Rows are one point carried round by a steady rotation, each followed by how many steps it has turned.
The counts run from 0 to 728.
[129 116 113 112 121 151 166 122 131 116 129 150 161  78 106 166 110 156
 131 168  95 119  87 139 149 175 137 121 137 195 138 137 109 144 133 109
  91 160 157  98  93 139 147 136 116 107 120 169 134 165 160 162 113  81
 112  97 196 121 128 145 124  67 124 101 128 160 146 155 152 142 111 139
 112]	175
[121 115 154  86 157 125 120  68  94 135 119 125 156 100 121 181 119 142
 132 108 161 146 111 150 132 168 134 124 126 133 108 179  81 148 121  86
 113  93 105 111  80 148 126 170 105 125 142 125  81 115 133 178 115 142
  96  70 123 100 144 110 142 131 131 150 130 144 135  64 144 137 101 107
 100]	106
[137 105 138 122 123  75 113 116 123 121 127 117 154  77 117 138 114 110
 125 112 155 127 135 129 126 142 137 102 179 117 121 175  91 174 173  93
 138 124 150 178  94 130 145 155  93 130  98 117  71 119 165 182  82 139
 112  96 166 107 141 112 166 108 128 174 118 123 130  87 135 130 137 119
 106]	480
[120  79 109  73 136 138 143 110 126 127 152 111 130  82  92 121 164 120
 142 146 167 129 109 136 136 167  97 102 179 164 140 178 117 113 126  89
 112  83 124  85 102 129 139 164 140 148 114 150  98 140 122 152 119 153
 133 115 164 147  85 123 125  75 152 107 136 190 166 124 130 160 117 114
 134]	589
[123 111 152 119  69 112 121 125 107 130 151 112 131  96 111 158  95 112
 126 158 128 124  95 171 154 188 143 134 145 129 121 154 121 157 149 114
 109 181 142 124 121 177 101 136 109 101 127 135 125 168 159 153 121  85
 123 140 177 115 161  95 152  84 126 140  72  95 108 121 146 137 174 157
  79]	691
[152 134 114 100 159 106 156 109 147 135 105 131 153  73 126 172 126 137
 128 122 145 122 124 152 128 124 123  78 170 134 109 168  96 146 145 100
 127 118 146 124  91 157 151 180  91 101 122 159  75 106 198 170 135 127
 100 108 142 107 113 104 139 112 148 126 136 121 136  73 120 164 101 100
 121]	471
[134 107 167  57 106  97 154 120 119 112 136 135 138  96  93 167 120 134
 132 150 140  98  78 159 129 169  90 153 137 155 124 124 107 107 157  65
 109 100 148 142 111 126 136 160  69 109 113 104  86 121 170 169  86 101
 138 122 149 129 121 107 123 117 131 128  84 143 127 123 136 117 144  96
  79]	291
[115  53 140 111  77 135 114 101 113 128 145 126 144 100  81 136 134 123
 166 152 130 113 108 163 122 197 142 126 111 156 157 155 137 116 126  80
 116 134 115  97 130 106 122 137 153 131  92 104 120 162 116 172 104 114
 140  97 161 128 115 134 134  77 128 135 100 174 166 146 171 155 116 141
 106]	574
[123  57 132 119 139 100 100 101 130 146 127 109 138  74  97 121 149 107
 151 125 169 136 152 154 131 154 139  73 159  92 131 205 112 135 146  69
 145 125 122 113 120 139 131 152 135 144  95 100  83 134 133 167 129 157
 122 102 144 119 128 117 180 111 143 157 123 131 153 107 139 171 113 140
 130]	71
[130  51 122 104 161 132 142 101 137 167 134 102 134  85 117 124 145 115
 123 147 140 127  95 181 170 176  95  92 138 126 139 163  91 122 134  51
 139 108 128  83 131 134 147 169 110 147 136 145 124 131 147 163 124 143
 128 122 172 136 102 157 115  82 137 109 109 105 156 130 105 157 120 129
 130]	57
[129  96 120 159 102 139 102 113 138 181 139 133 125  79 115 132 133 127
 105 133 115 136 104 147 147 177 115  77 144  97  98 163  91 160 143 128
 119 150 141 119 141 161 108 162 124 109 120 152  92 151 185 176 137 107
  97 115 183 115 162 103 137  80 135 149 106  97 105 129 116 176 115 152
  94]	30
[131 119 125 115  99 111 109 126 115 117 153 123 121  80 104 140 119 134
 128 124 141 129 106 102 128 170 147 130 202 167 119 175 101 162 148 144
 104  96 153 165  86 165 110 149 126 106 123 139  92 126 122 189 111 116
 111 118 162 123 156  69 153  74 147 164 120 171 133  83 132 127 155 118
  91]	150
[127  93 133 122 156 111 139  67 145 158 108 118 139  94 117 141  96 139
 110 114 118 149 110 128 157 167 158 121 159 150 127 181  60 149 153  87
 117 129 134 147  67 164 129 147 104 123 160 158 131 124 108 203 120 133
  96 106 173 106 160 137 152  92 121 146 129 109 161  88 135 128 131 126
 130]	513
[126  95 128  96  69 121 137  97 135 172 155 151 110  92  60 151 136 120
 150 152 122 125 122 174 108 174 105 108 120  99  93 112 104 110 156 127
 111 157 102 120 160 127 132 182 126 133  87 127  91 161 132 162 119 119
 106 115 172  98 117 116 142 118 140 131 102 124 120  95 161 177  91 141
 109]	407
[122  73  99 146 128 135 157 110 141 125 132 119 156  88 103 129 113 136
 134 139 105 127  85 119 155 168 126 108 148 182 150 145 102 164 132 116
 111 136 170 117  85 142 130 131 119 104 116 167 131 135 134 167  90  96
 129  93 204 124 132 169 107  58 126 123 125 148 154 148 146 134 139 134
 116]	178
[112 122 145 104 141 139 179  97 126 137 127 102 182 101 100 159 107 111
 106 125 166 145  92 143 141 129 101  86 149 125 119 142  90 168 103 100
 127 117 144 102  86 152 142 187 102 103 152 177  86 112 171 146  89 128
 112  90 139 101  95 146  87  93 136 126 119 119 109  94 131 146 108 106
  94]	629
[118 128 164  69 109 111 193 126 150 115 139 130 138  85  68 159  94 139
 108 159 147 113 107 129 132 116 124 135 173 157 154 137  90 122 149 109
 113 140 146 117  87 192 148 181  80  90 140 157 120 129 152 162 129  78
 125 160 136 126 120 129 133 101 146 107 116 138 125 126 125 159 121 125
 111]	663
[142  78 124 112 118 108 161 100 151 143 137 151 115  56  52 162 101 171
 138 150  96 112 109 134 153 158 111 127 137 152 129 125  90 117 145 118
 122 148 161 116 135 150 109 151 114 102  98 127 138 135  91 159 104  70
 108 135 173 127 117 156 132 100 161 150  95 133 137 143 162 155 118 134
  96]	539
[143  82 118 103 124 111 146 124 155 153 149 154 122  49  77 123 115 129
 123 153 122 128 136 144 133 158 101 116 150 134 137 125  85 121 159  98
 128 155 146 116 126 118 174 165 103 157  81 132 114 158 123 158  92 107
 122 121 202 112 102 182 139  92 137 116 119 132 154 151 140 139  95 147
 127]	211
[131  95 124 142  68 125 120 122 136 156 149 136 143  64  86 139 106 116
 128 169 151 131 147 161 114 171 167 103 142 113 151 155 128 135 151 125
 148 195 116 112 155 132 149 158 138 139  97 154 112 184 150 158 142 106
 125 116 172 118 103 128 171  74 137 133 109 123 138 118 154 177 100 162
 129]	203
[103 110 175 113 148 126 149  75 139 145 109 125 171 118  96 135 128 125
 102 107 165 138 101 112 124 123 111  90 152 124 134 157  71 158 128  70
 129  90 149 137  75 144 149 178 112 112 144 157  72 104 161 181  82 134
 110  77 133 105 132 133 130 103 116 131 136 139 123 118 137 153  95 115
 111]	635
[102  79 108 123 115 144 160  93 131 133 142 113 146  84  67 141  91 130
 144 149 125 150 110 148 157 162 133 112 130 151 148 138  93 155 115 133
 120 165 136  72  96 159 130 151 125 126 127 158 152 153  85 137 109  98
 101 104 182 107 112 182 115  79 143 130 114 127 142 128 167 158 112 150
 116]	379
[125  84 109 110 169 130 144  85 144 171 119 101 149  70 119 149 134 123
 125 134 144 140 117 173 168 153  96  57 145 106 115 171 102 139 118  80
 133 131 126  72 124 156 122 173 127 125 129 158 117 127 167 156 154 149
 109 114 147 121  94 135 128  85 144 117 122  99 139 111 120 186 108 132
 124]	62
[127 104 137 118 121 105 128  98 156 156 141 156 129  84  92 128 158 119
 139 111 156 129 122 132  95 126  93  69 160 104 101 159 108 136 149  91
 136 109 133 138 133  99 128 163 154 120  72 148  51 136 161 170  81 141
 119  89 144 127 102 107 159  88 140 151 120 148 127 128 153 173  90 136
 118]	603
[127 108 104 127 123  94 152 111 141 116 139 132 126  83  81 150 127 138
 142 119 119 127 104 101 142 130 125 103 200 170 113 162 101 170 139 142
  95 101 175 158  77 169 105 147 109  88 111 151  88 101 119 168  91 115
  94 104 161 119 146 109 131  87 148 157 114 165 132  95 147 149 147 112
 100]	146
[135 104 110 129  82 108 149 114 164 159 145 146 140  62  78 139 105 130
 138 150 118 132 141 160 135 155 129  82 135 114 128 130 112 136 157 115
 143 196 129 109 151 121 150 153 126 128  80 155 116 174 144 156 112  99
 110 111 189 113 101 149 153  77 142 131 110 109 141 127 162 172  95 158
 127]	205
[112  50 125  92  84 129 129 124 111 124 173 114 124  85  48 126 140 102
 164 151 147 113 102 153 139 174  77 125 133 133 135 124 110 124 136 121
 105 114 138 104 133 145 139 183 114 130  84 103  90 137 111 140  75 109
 126 122 175 112 112 164 112 123 152 135  93 155 131 134 152 144 128 122
  93]	416
[109  75  93  85 144 129 167 104 150 144 144 113 137  87  88 122 158 114
 162 137 143 131  91 147 148 152  65  86 163 157 125 156 115 122 129  91
 111  91 148  92 108 117 136 153 146 135  97 152 114 130 111 147  89 148
 115 103 173 131  77 145 112  76 143 106 120 162 166 132 142 164 124 116
 126]	587
[ 98  95 149 126 105 145 100  87 105 168 138 112 153  94 103 150 117 111
 114 122 178 154 130 161 128 165 130  87 120  72 119 180 103 161 111 118
 127 166 112  84 122 172 118 168 146 130 125 122  88 164 147 141 118 129
 110  90 135 100 144 120 162 111 140 142 124 119 104 117 148 179  93 173
  87]	235
[120  48  86 139 154 110 129  96 141 135 119  99 132  81 101 139 140 141
 150 143 104 132 102 134 179 164 127  82 163 153 145 193 102 149 142  88
 111 127 163 101  98 167 108 118 132 114 113 129 143 127 120 170 131 119
 105 116 184 127 138 152 135  78 142 140 120 128 167 147 145 167 145 141
 128]	713
[116 115 123 109 113 127 122 114 131 143 141 130 142  84  95 148 153 113
 138 124 180 127 129 139 102 132 104  72 177 109 117 190 133 139 123 106
 122 129 130 102 117 132 124 163 165 125  82 155  58 147 164 143 117 130
 115  96 131 133  98  77 166  81 153 135 133 172 128 126 145 193  92 145
 117]	600
[139  72 131 133 127 108 136 116 140 141 129 121 135  74  84 146 115 140
 119 123 120 112 114 124 150 151 143 111 164 148 129 137  74 143 160 127
 129 100 143 152 110 188 130 190  67  93 147 134 104  98 155 187 142 105
  96 142 158 110 152 147 110  98 156 149 114 120 131  80 114 148 117 100
 101]	671
[106  61 146  67 136 121 172  85 144 134 135  94 134 106  57 127 137 106
 142 134 153 121  87 155 147 134  76 110 142 121 150 135  92 110 130  72
 134  93 140 101  99 163 138 179 108 121 124 123 109 101 101 152  95 133
 120 139 135 124  95 160 103 117 146 117  96 123 140 124 137 160 129 115
 111]	258
[144  79 128  90 135 116 148 109 137 134 142 156 102  48  64 164 111 177
 130 153 106 123 114 126 151 171 123 150 140 163 144 146  96 107 146 118
 105 119 141 116 116 160 135 152 114 127 111 120 136 153  87 169 122  74
 114 132 164 129 134 143 144 101 158 131 121 170 152 161 155 146 106 134
 105]	541
[110  88 128 125  89 131 112  80 124 151 123 114 162 126 110 151 164  93
 155 124 141 127  94 170 121 155 117  74 124 109  95 162 117 160 132  90
 111 118 121 112 125 132 120 159 132 114 120 136  63 122 194 176 116 147
 110  84 145  94 142 104 125 118 114 136 110 117 111  88 147 180 114 119
 100]	438
[102  93 123 118 100 145 128  86 136 164 154 101 114  93  73 119 131 118
 133 131 166 156 110 140 139 159 114  85 168 108 120 180 108 138 117 148
 118 135 118  93 120 190 101 162 177 130 124 169 108 153  98 141 144 127
 103 123 138 132 120 100 154  73 154 133 114 138 117 121 137 198 109 155
 111]	394
[128  99 163  77 103  92 153 118 126 108 145 130 137  98  80 164 126 121
 141 139 128 105  79 156 133 153  86 139 146 147 118 117 111 128 148  63
 123 106 152 157 119 126 124 153  88  98 103 106  81 113 158 171  70  95
 136 129 155 124 115 116 118 119 135 143  76 133 113 114 146 121 158 100
  82]	290
